In the rows, 128 means zero.
One turn sends every row of this set to another row. A few are shown first. Where does it send the rows asked after them?
bivuf: [145 118 151 129 118 146 137 161 150 116 137  91 102]
gis: [170 122 148 140  96 155 100 156 142 125 116 124 128]
Nenov: [157  99 131 110 118 105 121 130 143 141 156 125 107]
teref: [162 120 120 146 103 156 114 163 150 144 149 112 127]
rel: [153 128 131 130 126 128 108 145 177 128 111 141 106]
dis: [140 140 110 155  93 107 122 164 133 111 139 131  97]
vof: [150 130 129 123 109 113 103 145 171 121 111 146 109]
mip: [129 137 142 126  95 122 121 118 121 123 145 105 123]
vavod: [145 152 116 139 134 133 110 156 139 102 147 134  91]
feza: [154 116 114 121 102 136 125 111 147 142 140 131  99]
luze: [143 112 156 124 115 109 143 169 146 127 132 145 116]
gisuf: [144 139 117 127 104 120 124 159 131 102 163 122  82]
kudek: [128 128 147 134  92 126 123 118 124 113 129 119 126]
let: [125 134 122 161 115 137 115 155 132  97 137 130 105]
fozo: [180 128 135 121 138 138 135 127 131 122 122 116 113]
metog: [181 126 111 129 121 102 100 162 134 124 137 112 125]
venuv: [147 127 149 132  88 114 133 159 157 143 146 127 137]
sog: [157 115 151 117 122 139 135 166 146 113 153  95 105]
bogi: [179 132 110 132 101 100 104 156 130 138 140 112 124]
rinav: [173 139 148 121 120 125 120 146 105 114 131 135 129]

rel moves to sog
rinav moves to feza
Where do these go?
mip moves to vof
fozo moves to Nenov
let moves to vavod

One turn sends every row of this set to another row. A few are shown first. Where does it send the rows asked after them?
vobeb: [124 167 110 141 164 106 136 100 128 127 130 124 131 124 132 127 107 160
 134  91  91 157 130 119 120 156 110 143 106 121 138 146 139 150 149 115
 149 142 148 109  90 147 122 144 135 162 154 122 113 123  86 155 100 118
 125]
legiv: [130 119 136 110 188 102 148 154 150 113  96 119 135 150 101  88 121 148
 133 120 103 128 160 117 144 123 121 127 120 134 117 141 129 128 138 121
 147 117 112 156 135 105 147 125 129  98 146 118 121 134  87 146 113 136
 118]
kar: [118 135 119 108 177 149 131 114 131 130 122 113 123 114 128 103 133 155
 142  79  92 110 144 120 113 131 104 141 142 137 140 145 136 139 136 122
 140 168 114 145 118 137 135 138  89 153 146 107  97 115 126 139 145 139
 115]
Dutiv: [144 144 125 129 182 116 110 125 101 124 152 119 115 135 120  94 145 116
 122 134 116 125 176 122 129 135 123 171 121 122 131 132 123 119 137 142
 173 140 110 121 118 125 114 130 133 125 125 110 125 144  80 148 100 114
 121]
bine: [116 141 127 121 212 112 137 134 150  94  79 118 126 122 136 111 126 150
 132 129 104 124 134 140 135 133 113 138 124 128 119 135 117 131 134 126
 152 106 121 132 114  95 114 123 122 117 145 117 104 124  98 150 110 136
 130]
Mebu: [134 157 105 114 163 158 143 116 133 121 119 156 131 126 128  86 141 134
 132  96 108  94 142 127 124 118 125 122 100 132 107 158 135 114 135 112
 145 151 132 130 114 126 114 135 119 157 143  77 109 118  95 148 111 122
  69]
Gite: [156 157 125 112 191 117 139 158 131 111  94 131 139 157 131 101 104 147
 138 127 108 133 154 126 125 125 126 133 114 135  99 137 129 140 140 116
 139 111 147 126 116 106 117 138 107 115 130 107 111 145  95 143 109 118
 134]
nes: [144 133 113 137 108  85 136 130 133 134 106 133 119 122 108 110 115 147
 135 115  91 154 141 136 124 128 128 138 118 120 117 150 142 130 121 100
 176 142 147 111 115 130  98 164  98 146 138 126 109 121  84 150 123 140
 113]
Zolem: [137 135 115 148 149  90 135 110 127 123 114 131 102 115 142  98 151 161
 140 115  83 120 144 131 130 128 117 137 116 119 110 149 131 130 130  68
 144 154 141 131 111 123 108 137 182 127 138 115 116 124  92 160 131 140
 137]
dabaf: [108 121 133 127 120 105 145 123 142 116 115 157 128 110 127 113 132 153
 161  99  89 132 140 135 132 120 135 143 115 115  92 127 123 114 121 119
 163 133 133  96  99 126 109 158 124 136 149 120 109 105  83 149 137 153
 134]
lin: [140 139 105 121 193 100 145 135 128 133  68 130 118 158 128 109 122 131
 144 111 102 145 135 136 144 126 114 138 111 133 111 142 134 142 152 137
 142 111 142 151 117 120 135 109 113  98 140 116 116 126  88 156 114 146
 117]
misi: [139 162 121 111 160 159 140 135 122 119 115 105 124 116 124 107 114 147
 126 105 116 134 137 106 128 134 124 129 120 115 122 161 150 130 129 123
 123 174 101 121 107 140 135 129 104 113 150 102 132 138 124 133 138 140
 141]
pesap: [122 104 144 143 122 106 146 119 123 127 111 139 113 130 106  97 132 164
 137 102 114 131 146 124 125 113 118 147  94 115 120 155 118 126 126 137
 153 141 114 125 124 116 116 177 104 138 154 131 125 100  69 141 117 151
 118]
Nav: [145 159 115 126 193 126 104 116 114 137 149 128 110 123 126 116 140 115
 141 112 101 139 146 126 145 133 130 161 147 131 108 123 117 139 128 149
 151 150 134 123 105 140 134 117 148 113 141 105 115 119  75 155 118 120
 143]
sevu: [134  95 129 141 137 102 146 112 119 141 134 137 130 132 149 102 163 153
 145 106 108 108 168 122 114 107  98 126  96 133 123 147 123 129 143 108
 165 113 125 142 119 132 124 147 147 122 116 117 120 128  99 148 138 137
 140]
Numus: [132 130 112 119 153 159 135 136 131 125 112 136 114 129 119  77 145 127
 148 104  99 113 136 130 126 128 128 129 119 129 111 140 133 140 128 107
 158 165 115 141 116 130 136 129 131 139 143  94 116 127  98 155 116 132
  39]
sunet: [106 143 122 139 147 126 118 122 133 107 148 125 140 134 106 104 123 150
 134  99  96 122 142 101 115 131 105 126 131 124 118 118 109 135 111 100
 186 111 131 120 113 149 118 158 157 137 149 128 118 129  82 149 119 119
 108]
dag: [155 143 120 122 180 107 127 117 116 142 166 125 117 125 104 120 141 122
 125 133 121 141 172 125 143 137 127 133 127 135 129 144 137 127 151 149
 155 147 126 136 124 132 133 118 121 129 125 105 111 133  63 149  96 115
 116]
sobos: [123 136 109 117 145 174 127 113 111 122 102 133 112 130 143 110 142 130
 121 116 125 130 142 132 136 125 116 105  90 127 112 158 137 118 127 140
 144 144 114 114 114 131 122 111 104 106 141 102 126 131  92 150 108 140
  80]
bisib: [129 133 109 120 197 115 135 121 123 130 158 131 109 118 104 115 143  93
 118 113 100 123 142 123 138 132 127 156 121 124 118 134 136 123 130 156
 154 143 116 127 121 129 118 104 152 122 142  99 113 127  89 150 110 135
 151]
sisut: [122 139 116  98 147 152 126 132 121 119 114 104 132 120 125 102 124 128
 130  87 107 116 160 112 142 122 125 124 125 110 115 141 152 113 145 110
 138 170 115 120 114 134 144 121 103 102 139 118 131 135 117 138 139 157
 141]
Nat: [137 112 122 145 133 101 152 129 147 154 104 140 122 118 110 104 122 130
 144  89  86 159 112 128 120 125 133 153  91 127 113 157 132 144 109 132
 153 144 129 119 110 130 127 166 115 130 167 108 132 115  89 148 130 143
 126]
buse: [137 130 103 141 137 123 148 129 118 140 147 140 130 163 109 103 101 119
 125  93 109 137 133 104 124 130 105 108  86 127 111 139 140 153 131 145
 143 121 133 130 119 138 135 149 151 153 151 117 118 119  79 159 104 135
 115]
bib: [130 148  99  98 153 139 151 119 112 132 107 127 119 144 127  78 123 131
 146  84 101 115 154 128 126 135 103 147 129 115 123 144 155 132 147 127
 145 167 107 140 109 143 127 129 106 158 132 104  99 116 137 158 147 146
 123]
Vupa: [130 157 113 121 156 161 125 110 131 126  93 110 120 108 128 107 145 126
 119 116 120 131 144 142 137 136 118 104 113 127 116 162 129 108 119 107
 173 143 110 119 122 143 121 122 117 114 147  97 134 140  97 156 120 144
  78]
Nivo: [164 117 116 150 136  98 143 125 132 147 132 124 122 118 154 102 140 151
 143 135 105 143 138 125 110 137  99 116 110 145 129 158 133 158 121 107
 150 129 118 139 105 128 124 154 143 140 122 114 111 136 104 156 139 110
 132]
noge: [140 100 115 150 160 112 146 113 115 137 129 140  96 124 136 109 153 143
 142 101  95 124 118 123 115 118 108 132  86 120 110 162 132 161 138  98
 116 159 147 140 117 106 116 142 151 120 138 121 120 126  84 148 117 131
 140]
pivag: [ 93 110 117 133 158 109 149 112 111 115 130 121 119 137 114 107 131 128
 152  83  95 127 139 113 127 150  93 153  97 105 131 120 132 128 161 124
 156 141 115 127 108 129 133 142 148 144 149 152 128 134  75 152 109 162
 114]

dag moves to bisib
sevu moves to Zolem
Mebu moves to bib
Where do these go?
sobos moves to sisut
dabaf moves to nes
Gite moves to lin
pivag moves to sunet

One turn sends every row of this set to another row. A few are shown first. Where does it send the rows asked after them?
Tefip: [179 146 150 141 118 149 122 117 140 132 130 119 117 152 139 130 124 107
 127 134 155 124 149 146]
lilag: [164 128 135 160 113 134 139 130 151 129 109 142 119 144 118 159 107 105
 125 118 123 157 118 132]
vuto: [129 116 139 121 130 122 136 134 143 127 159 133 112 133 159  99 146 102
 122 141 132 108 120 117]
Vid: [125 143 149 107 152 114 111 142 158 141 124 116 147 147 140 144 131 135
 110 122 145 138 141 123]
pezif: [142 121 153 124 141 118 175 129 140 128 134 123 153 144 123 139 148 112
  83 120 135 133 113 152]
gevof: [127 136 154 108 149 110 106 137 154 131 127 118 145 141 137 155 123 128
 114 125 145 145 140 116]
Bozu: [124 115 137 123 128 123 137 141 148 135 157 122 109 137 157 107 144  99
 128 145 131 115 128 116]
Tul: [153 125 137 152 134 161 125 136 138 115 143 127 130 135 106  93 119 108
 104 134 120 137 143 172]
Veguk: [128 147 146 113 151 113 109 131 143 137 125 119 153 147 136 146 116 125
 112 129 151 142 147 117]
Paz: [132 133 115 154 128 139 110 149 145 113 130 156 114 135 122 114 110 111
 119 121 113 159 152 118]
tufo: [163 121 138 164 118 131 136 123 137 126 111 150 117 142 123 159 110 112
 124 114 122 152 115 131]
fave: [122 142 152 109 146 114 106 139 157 133 122 111 146 151 133 144 122 122
 106 127 144 141 146 122]
dibo: [164 116 133 158 120 133 119 125 144 126 110 141 119 136 117 161 106 124
 126 120 114 149 118 123]
nenul: [147 120 146 119 143 120 173 139 145 133 136 128 145 146 121 133 143 107
  74 119 124 130 114 145]
Nezo: [157 123 131 147 133 164 128 132 132 116 144 128 130 135 110 100 127 117
 107 128 115 143 141 177]
Saser: [112  99 139 119 138 128 124 124 140 125 136 120 133 116 131 129 119 130
 137 119 108 148  91 147]
Devof: [132 133 113 146 134 137 114 145 149 123 140 161 121 133 124 108 118 119
 114 120 103 154 157 124]
safa: [135 124 149 136 131 116 174 134 139 133 133 124 148 138 127 133 144 109
  81 126 132 140 119 154]
Patas: [115 108 147 117 136 135 120 124 145 131 127 124 139 118 128 123 114 130
 143 120 111 142  89 145]
giz: [124 116 132 116 131 123 140 130 142 128 158 123 114 136 157 100 155 102
 122 136 131 114 132 123]
zus: [156 120 134 158 136 165 129 127 137 119 145 129 127 126 105 102 123 124
 102 126 123 126 145 171]
resep: [122 110 138 118 130 125 128 137 147 132 157 124 111 138 161 107 149 102
 122 135 126 107 126 121]
Mepog: [163 124 132 151 136 163 136 126 135 128 143 131 132 136 112  95 129 120
 107 133 122 130 147 168]
Sibas: [137 116 142 128 138 123 172 140 145 138 134 125 143 148 123 135 155 108
  80 112 121 129 112 151]
leg: [178 142 159 141 119 156 122 123 143 132 134 125 113 151 125 137 124 114
 123 133 153 117 150 142]
roro: [109 103 150 123 133 135 122 128 146 129 128 112 139 121 124 124 110 122
 136 123 112 142  87 155]
nuv: [125 143 160 107 143 115 109 134 150 132 131 117 143 145 139 149 116 133
 103 130 149 147 147 123]
fod: [132 139 149 100 151 113 110 136 158 139 118 117 147 142 131 142 122 132
 110 125 142 142 143 121]
nizak: [162 122 133 162 116 137 136 119 153 127 109 148 113 139 114 161 115 122
 128 112 116 151 121 129]
pege: [184 145 159 142 122 147 122 120 144 131 128 129 129 162 129 140 123 117
 118 133 147 120 144 140]
buvut: [133 127 116 155 129 147 107 138 140 112 136 158 114 132 119 118 124 121
 120 118 116 145 157 113]
falin: [130 116 134 115 127 125 133 129 143 123 165 128 112 139 158 105 147  99
 129 145 122 122 132 120]
dem: [116  99 145 121 141 131 122 118 140 129 139 125 138 120 123 131 106 127
 139 125 112 151  91 152]
dep: [182 138 153 137 116 148 116 121 144 141 130 124 121 149 133 140 115  97
 126 137 150 112 137 146]
besez: [136 124 147 132 139 119 176 137 146 133 134 121 142 150 121 132 142 106
  79 120 121 137 114 147]
zanim: [115 102 147 115 129 128 125 115 141 127 128 115 127 120 133 128 110 128
 130 122 111 148  91 150]
zuv: [112 105 150 121 142 135 121 125 147 129 128 121 136 126 133 129 117 132
 132 114 113 136  85 154]
Bakol: [179 143 157 138 115 154 122 126 146 134 131 120 116 154 130 133 120  99
 126 139 154 125 144 148]
luva: [146 125 135 127 134 123 174 123 137 131 135 121 154 143 126 133 150 106
  83 123 123 136 116 147]
Nobom: [138 124 118 152 135 138 102 146 142 113 138 156 114 131 127 121 118 115
 115 120 111 158 159 119]
tasaz: [159 120 131 153 115 130 136 132 149 138 116 153 114 137 120 162 108 108
 131 113 114 151 115 124]
vuse: [135 117 109 151 132 150 109 147 134 119 142 156 113 131 126 111 124 121
 125 121 108 147 151 115]
solep: [120 116 137 115 114 125 132 134 137 133 153 126 108 134 159 104 151 100
 124 137 132 120 133 120]
kobag: [155 135 137 142 137 164 123 123 138 121 146 128 141 137 113  94 121 113
 101 130 117 125 143 176]

Nezo moves to Tefip
resep moves to Sibas
Patas moves to vuto
Where do these go?
lilag moves to Paz
roro moves to Bozu
nizak moves to buvut
Veguk moves to dem
solep moves to safa
Saser moves to giz
tasaz moves to Devof
dibo moves to vuse

